500 stands for zero in the data rows.
Here are some points:
tensor([318, 491, 443, 457, 580, 282, 622, 553])
tensor([815, 555, 419, 441, 504, 710, 533, 313])
tensor([484, 521, 534, 509, 469, 492, 528, 519])
tensor([478, 489, 397, 396, 625, 494, 453, 585])
tensor([363, 519, 441, 486, 508, 410, 506, 546])
tensor([662, 548, 391, 489, 475, 635, 498, 496])
tensor([331, 421, 504, 681, 433, 334, 570, 729])
tensor([413, 416, 509, 733, 365, 401, 557, 694])
tensor([403, 585, 406, 639, 236, 472, 640, 800])
tensor([481, 508, 402, 514, 445, 479, 530, 632])
tensor([451, 430, 467, 583, 523, 418, 574, 612])
tensor([434, 534, 448, 478, 494, 462, 513, 617])
tensor([254, 527, 471, 471, 469, 292, 476, 683])
tensor([302, 527, 520, 488, 455, 369, 492, 614])
Then 17 other points, each followed by its number:
tensor([794, 470, 483, 454, 558, 717, 409, 366]) 0
tensor([397, 530, 492, 498, 508, 385, 559, 451]) 1
tensor([481, 580, 592, 268, 649, 514, 443, 216]) 2
tensor([626, 442, 464, 617, 484, 542, 583, 491]) 3
tensor([412, 550, 434, 589, 382, 456, 510, 554]) 4
tensor([651, 522, 398, 361, 660, 630, 448, 459]) 5
tensor([707, 487, 562, 529, 473, 661, 512, 312]) 6
tensor([380, 522, 496, 381, 585, 442, 419, 515]) 7
tensor([148, 414, 691, 582, 437, 208, 492, 600]) 8
tensor([222, 478, 644, 684, 270, 270, 500, 641]) 9
tensor([777, 485, 563, 504, 527, 725, 496, 268]) 10
tensor([713, 461, 515, 453, 571, 674, 397, 291]) 11
tensor([561, 560, 442, 537, 398, 598, 516, 454]) 12
tensor([761, 528, 489, 458, 520, 723, 559, 341]) 13
tensor([808, 530, 474, 446, 544, 743, 535, 318]) 14
tensor([669, 573, 609, 422, 445, 709, 432, 318]) 15
tensor([368, 536, 512, 493, 441, 392, 523, 569]) 16
Which of these numbered points is nearest to each point below, ignoring the direction in which the first points spread most? Its number follows each.
tensor([209, 526, 654, 515, 354, 364, 434, 661]) > 15
tensor([444, 440, 665, 546, 522, 446, 476, 365]) > 8
tensor([014, 547, 642, 334, 520, 114, 447, 541]) > 2
tensor([344, 578, 514, 374, 525, 492, 349, 486]) > 7
tensor([369, 499, 484, 530, 465, 396, 467, 563]) > 16
tensor([505, 441, 480, 636, 456, 443, 564, 604]) > 3
tensor([393, 500, 417, 429, 587, 457, 455, 627]) > 5
tensor([528, 455, 526, 707, 365, 546, 532, 635]) > 3
tensor([537, 523, 442, 454, 491, 596, 342, 609]) > 0
